128 stands for zero in the data rows.
Some points, one per row:
[109 131 108 100 117 125 150 137 170 146 179 184 167 157 141 122 108 121]
[127 150 116 115 130 141 200 162 165 134 128 143 149 117 112 114  88  90]
[139 130 147 115 137 162 178 137 147 140 130 120 125 115 104 125  85  86]
[196 199 118 106 125 137 101  93  93 150 117 113 130 102 109 114 111 116]
[100 110  79 112  80  73  43  99  62  99 111  91 127 137 170 142 172 195]
[124 110 161 125 136 141 167 165 136 109  86  92 102 103  97 119 120 100]
[125 116 124 112  85  80  82 106  79  89  73  75 111  84 106 125 132 130]
[106 125 112  95 100 126 156 126 164 144 143 160 142 104 121 118 113 120]
[113 170 125  83  96 103  76 127  37 102 102 116 148 124 126 127  87 116]
[104 120  95  94 101 151  98  98  98 154 124 128 126 142 164 164 177 228]
[ 92  78  89 106 107 112  68  79  88 130 126 129 110 133 163 148 175 196]
[117 115 118 116 118 118 137 139 142 137 147 156 158 202 161 156 176 163]
[123 118 153 157 159 148 152 126 126 100 102 104  99  84 104 127 121 132]
[125 122 146 137 142 165 175 141 155 131 126 112 121 109 108 111  97 101]
[109 154 112 102 112 124 106  99  84  92  95 122 122 100 108 112 119 126]
[122 126 126 108 101 116 117 166 152 152 185 162 168 221 156 164 164 133]
[101 117 108 104 103 109 152 159 188 130 170 163 142 144 139 114 121 101]
[103 122 114 106 126 168 187 121 171 152 148 155 127  88 125 116  93 113]
[197 168 127 128 114 120 114 122 112 104  88  88 100 100  94 119 122 108]
[110 134 108  98  91 110  94  92 111 118 138 145 156 175 191 174 197 217]
[117 103 102 109 125 148 164 133 201 178 190 170 149 141 100 129 126 128]
[130 116 133 100 113 138 111 117  96 154 140 149 156 232 182 188 202 208]
[112 133 140 134 143 167 138 117 116 133 131 123 128 112 117 132 102 137]
[103 128  89 119 107  80  99 120 109 114 150 164 169 203 187 130 179 164]
[100 108  83 111  88  87  60 103  69 105 105  99 123 124 160 133 148 170]
[104 123 120 102  89 121 105 142 131 134 164 146 153 197 165 156 149 132]
[105  98 120 108 112 115 144 155 165 127 137 144 125 124 126 116 120 106]
[191 174 117 123 103 110  86 127  77 123 105  82 114 132 114 116 116 110]
[ 93  73  88 104 106 105  61  70  84 128 121 122 101  98 147 132 153 179]
[114  59 107 162  87  67 103 180 134 126 145 127 123 205 198 180 210 177]
[133 113 107  95 119 120  75  87  65 153 117 116 153 209 163 198 237 251]
[130 125 121 104 117 121 107 154 135 159 165 147 177 228 137 144 152 125]
[102 123 112 130 126 131 193 177 180 124 138 137 134 121 126 114 112 112]
[104 113 105 113  96  98  94 127 100 115 125 128 128 120 138 130 116 130]
[114 117 109 117 116 129 186 139 212 139 175 196 154 139 100 126 132 142]
[143 139 118  95 111 122 154 137 181 154 173 161 161 175  98 134 157 120]
[119  81 136 159 181 140 129 133 109 123  88 106 110 132 133 134 156 149]
[138 165 131 114 101 116 130 137 154 142 168 162 155 134 138 140 124 133]
[114 159 199 179 175 136 103 130  99  79 104 113 120 118 123  97  99  97]
[110 101  82 141  99  87 163 143 190 103 134 113 112 117 144 111 172 148]
[116 116 133 118 159 147 127 117 114 109  95  95 117  99 104 113 118 109]
[131 157 150 170 177 139  95  69  92 128 114 148 117  79 130  87  90 113]
[107 132 115 108  99 127 172 155 193 144 178 184 160 142 146 107  94 111]
[ 93 140 102  75  73 169 174  93 234 201 249 248 176 104 155 146  85 158]
[114 104 100 102 120 127 105 118 111 138 110 111 120 103 105 133 127 128]
[206 210 147 118  99 128 114 117 103 127 121 111 119 116 112 112  97 103]
[107 126 128 119  81 118 205 187 217 121 156 158 121 103 143 128 111 111]
[127 108 129 154 160 146 164 152 127 122 110 103 107 119 108 111 115 100]
[116 129 163 113 124 169 149 129 153 112 122 104 110  96 101 126 112 110]
[196 201 147 105 131 121  91 124  66 110  87  92 122 113 103 118 111 111]
[106 121 120 110  96 147 192 145 211 140 165 163 122 102 126 123 113 130]
[110 109 119 127  80 104 171 166 216 124 177 160 134 127 139 138 132 131]
[132 118 111 110 139 132 125 117 127 182 170 180 188 229 148 166 175 167]
[122 125 175 191 176 125  82 128  74  75  89  70  90 119 119 122 132 116]
[136 150 182 172 177 153 103  94  91 125 107 109 117  98 125 111 102 113]
[208 220 168 118 120 115  78 120  62 103  88  90 118 109 109 114 107 107]
[145 146 141 119 132 133 144 130 154 146 149 150 146 157 101 123 136 111]
[128  99 124 124  97  87 146 165 177 109 137 119 114 120 120 150 153 140]
[194 234 154 108 153 135  57  72  51 139 113 124 152 103 111 107  75 103]
[122 108 128 159  98  76  88 131  88  60  54  57  81  90 117 128 160 137]
[157 167 183 153 193 184 114  76 102 169 126 134 139  99  87 114  83 109]
[222 216 128 143 139 119  79 119  53 121  98  99 104 115 108 117 101 103]
[219 231 167 110 161 140  65  77  65 148 111 101 149 127  82 110 104  99]
[132 173 117 103 143 151 130 108 113 143 128 135 149  99 124 130  89 119]
[133 121  98 125 147 139 182 160 170 157 150 142 156 145  98 116 104 114]
[105 134 149 147 159 185 157 124 136 135 140 130 128 106 122 115  74 105]
[119 107 138 135 160 157 176 165 147 129 120 113 123 131  99 101  92  89]
[104 142 138 100 114 146 178 145 167 121 140 136 133 100 127 126  97 111]
[105 150 104 100 141 162 161 119 139 146 139 142 151 100 130 136  93 125]
[100 104 103 102  89 135 179 135 213 165 182 165 133 111 144 125 117 117]
[105 118 111 113 104 120 108 138 114 132 128 110 133 139 124 113 116 117]
[110  68 128 120 112 106 101 141 132 140 139 135 126 179 170 156 180 146]
[193 182 189 171 131 122 113 116 104 107  86 104 101  76 113 110  93 120]
[132 133 117 148 153 144 136  98 118 127 121 138 125  80 123 116  88 132]
[137 113 114 119 133 113 129 167 135 151 146 153 149 210 129 145 160 108]
[137 107 133 157 167 138 159 154 118 123 101  90 108 128  99 111 127  98]
40 more points follow, each with its number after it:
[113 124 109 114 118 131 139 108 177 158 196 188 168 138 132 113 107 133] 0
[ 93 107 128 153 166 168 156 146 138 126 132 121 114 111 108 113 100 101] 1
[114 114 123 126  81 112 188 168 222 123 172 163 127 113 128 135 123 130] 2
[115 149 107  81  58  83  66  80  94 108 138 153 166 205 229 194 233 245] 3
[133  99 146 161 127 127 144 169 134 100  95  74  98 150 119 149 174 139] 4
[117  87 110 138  99  92 108 150 127 119 148 153 138 212 171 169 192 166] 5
[105 111 110 109  95 103  87 106  95 106 112 127 123 128 129 122 144 139] 6
[ 92  83  96 103  98 108  75  84 110 129 140 140 116 126 154 142 167 180] 7
[117 130 108  79 109 124 101 103 154 164 189 183 188 211 164 137 171 152] 8
[121 113 117 123  87 107 153 155 205 129 165 157 140 172 130 130 175 132] 9
[122 125 120 105  94  94 105 112 112 103 101  98 126 101 106 116 131 125] 10
[109 130  94  93 100 135 141 101 177 198 224 231 189 158 159 130 103 126] 11
[114 123 114 141 132 123 136 121 140 115 135 126 132 117 123 101 117 113] 12
[137 102 142 119 117 133 175 156 178 163 173 195 143 155 104 147 135 145] 13
[155 165 141  95 123 142 155 124 158 135 136 130 139 119 102 117 112 112] 14
[233 215 142 108 137 131  90 106  70 131  90 106 121 108  81 121  90  91] 15
[237 215 148 120 134 130  94 101  70 135  92 101 109  98  89 119 103 111] 16
[206 201 153 151 154 124  65 106  48 136  98  85 118 121 101 124  95  89] 17
[135 180 170 174 154 115  96  93 104  88 112 132 129  83 127  95 104 121] 18
[117 133 119  99  88 135 156 152 176 152 192 208 154 153 128 158 124 139] 19
[104 127  79 114 101 105 113 110 159 162 212 215 183 189 185 115 120 128] 20
[105 128  82  98  96 119 123  86 165 190 228 235 195 162 169 132 112 137] 21
[ 66 112  91  88  62 106 103  94 193 129 206 212 165 165 209 144 171 178] 22
[107 109  89 124  92 105  90 114  86 121 116 122 126 156 173 174 192 225] 23
[127 106 147 158 177 126 105  94  95 133 100 117 128 112 128 133 151 147] 24
[103  90  96 133 120 104 153 147 149 127 134 147 123 133 156 135 141 138] 25
[115  91 110 113 104  96  85  99  87 123 117 123 136 172 186 218 237 255] 26
[129 105 129 106 113 127 142 139 144 153 146 142 128 148 134 156 138 140] 27
[120  88 126 151 123 104 110 139 150 121 139 135 115 152 137 150 178 152] 28
[119 128 147 167 156 155  99  67 109 126 131 116 117  82 124 118 112 144] 29
[202 223 152 130 132 129  83  73  78 140 115 124 132  95 120 101  93 105] 30
[230 255 155 103 112 114  72 109  50 108 106 113 139 130 137  94  69  86] 31
[180 171 103 120  76  98  82 118  99  95 101  98  80  81 145 117 117 108] 32
[231 223 146 103 130 128  85 109  65 125  91 103 122 110  89 119  92  96] 33
[220 244 141 104 107 109  67 107  53 107 101 108 130 122 132  95  80  90] 34
[111 123 111 107 108 116 105 119 124 143 165 163 176 238 187 171 200 188] 35
[127 111 124 108  97  98 144 152 176 131 162 158 143 136 123 136 131 129] 36
[130 101 161 176 201 133 104  80  84 131  81 104 109  59 108 118 125 131] 37
[ 95  97 110 118 120 143 143 115 146 125 127 139 104  93 130 116 121 134] 38
[118  88 104 117 119 129  94 119  89 152 132 137 141 221 196 190 204 217] 39
Which three of these numbered points are nearest to each point below, looking only along the 3 directions in which the first points spread most? Their numbers follow each, nearest first.
[ 99 113 106 140 126 114 165 171 146  97 110 113 116 118 122 112 130 123] > 38 12 1
[162 137 155 164 158  88  91 131  86 104  82 102 111 103 107 130 148 129] > 32 37 24
[106 127 108 105 109 118 165 151 195 131 169 167 148 139 127 108 118 106] > 13 2 36
[105  88 122 150 121 113 162 178 173 122 141 138 117 135 129 117 125 102] > 38 25 2
[120 143 121 100 166 194 172  91 145 181 152 153 159  82  92 145  82 134] > 14 0 12
[121  99 154 213 212 128 106 114  75 104  73 109  92  97 116  99 116 109] > 37 32 18
[106 159  86  85 116 162 182 102 173 173 188 182 167 112 131 119  82 117] > 0 13 19
[114 129 117 100  66 124 121 104 186 155 208 194 171 183 176 145 173 196] > 22 8 20
[127 118 114 134 139 108  96 108 101 141 131 144 157 193 174 150 179 171] > 7 23 5
[111 108  74 124 105 111 156 105 203 170 200 201 169 127 128 109 125 145] > 19 13 0
[137 149 171 152 159 159 134 113 124 144 128 147 125 115 116 108  88  99] > 14 29 12
[106 116  81 133 116  69 102 125 125 125 166 182 185 233 201 127 196 166] > 35 5 39
[ 90 128 113 111 142 160 132 106 135 137 133 119 137 113 134 106 106 106] > 12 14 38
[204 243 144 114 123 142  73  75  70 128 103 116 131 110 124 104  96 110] > 34 31 30
[105 118 109 107 100 108 108 128 104 118 118 123 128 107 129 126 101 120] > 10 24 12
[127 135 122  96 116 103  80 107  63 119  97 121 156 222 183 196 249 247] > 26 3 39
[127  81 148 197 208 157 112 110  70 132  96 101  85  98 109 123 100 113] > 37 32 29
[211 226 153 117 141 129  65  88  59 135 102 106 133  97 102 122  89 106] > 34 33 31
[ 89  95  89 117  91 101 120 136 164 121 162 145 123 133 159 123 133 130] > 25 27 28
[ 95  90 108 160 142 129 139 137 126  94  99  97  79 100 147 116 138 123] > 4 38 10
[230 239 165 114 134 138  88 102  70 129  96 100 124 115  86 114 101  96] > 33 15 16
[ 89 108 111 101  98 136 127 115 175 145 186 182 151 165 157 148 165 170] > 9 20 22
[125 115 134 117  83  97  94 141 112 124 138 134 153 230 203 181 210 191] > 39 5 35
[124  92 119 129 100 117 186 154 200 141 158 162 119  94 137 114  92 114] > 2 36 13
[109 117 104 112 103 103  86 121  80 117 116 126 135 137 145 139 119 137] > 6 24 10
[120  94 131 118 118  98 103 150 102 145 137 127 157 253 204 175 220 179] > 39 5 35
[128  83 114 170 117  84 150 165 179 116 126 112 102 122 137 119 156 121] > 38 25 4
[110 169 108  76  78 118  87  80  71  91 101 128 124  93 109 116 114 130] > 32 24 29
[130 110 198 191 169 134  94 129  92 110  95  87  85  82 121 135 113 119] > 37 32 18
[136 136 195 183 189 131 104 124  76  65  49  76  90 103  97 117 142 119] > 37 32 18
[151 122 186 197 192 133  97 125  80  94  72  54 100 123  82 110 138  97] > 37 32 18
[119 106 153 147 126 142 169 178 174 115 119 100 100 132 102 111 126  83] > 1 38 12
[154 148  96 122  83  89  84 121 107 103 117 115 104 120 165 131 145 133] > 6 24 10
[122 127 126 119 114 120 168 182 163 118 132 133 128 157 131 130 145 116] > 36 38 25
[121 113 124 140 129 119 128 137 149 137 155 147 141 165 128 124 143 122] > 27 36 25
[200 177 142 141 134 133 109 117  97 133 101  90 110  96  89 131 110 113] > 18 29 32
[143 107 151 139 166 143 169 172 141 125 104  87 114 143  75 117 135  87] > 1 12 38
[162 124 167 173 233 143 119 128  42 116  47  72 112 123  80 120 122  96] > 37 18 32
[233 255 156 102 115 131  65  84  64 142 127  95 144 130 107 118 100  99] > 31 34 30
[121 132 162 162 156 135  98 124  80 106  92  82 116 116 108 106 106  93] > 37 18 32
[125 114 190 201 220 147 118 161  81 124  70  94 102 113 122 114 103  82] > 37 18 29
[120  96 122 139  96  97 102 144 105 101 112 112 112 186 181 170 210 188] > 23 7 5
[125  97 100 112 116 105  96  99  85 154 122 155 157 210 190 186 220 230] > 39 3 26
[107 127 120 148 154 148 137 123 134 123 128 112 126 108 132 121 117 125] > 12 38 1
[ 96 107 113 109 115 157 165 131 195 168 194 182 145 122 128 131  96 117] > 13 0 2
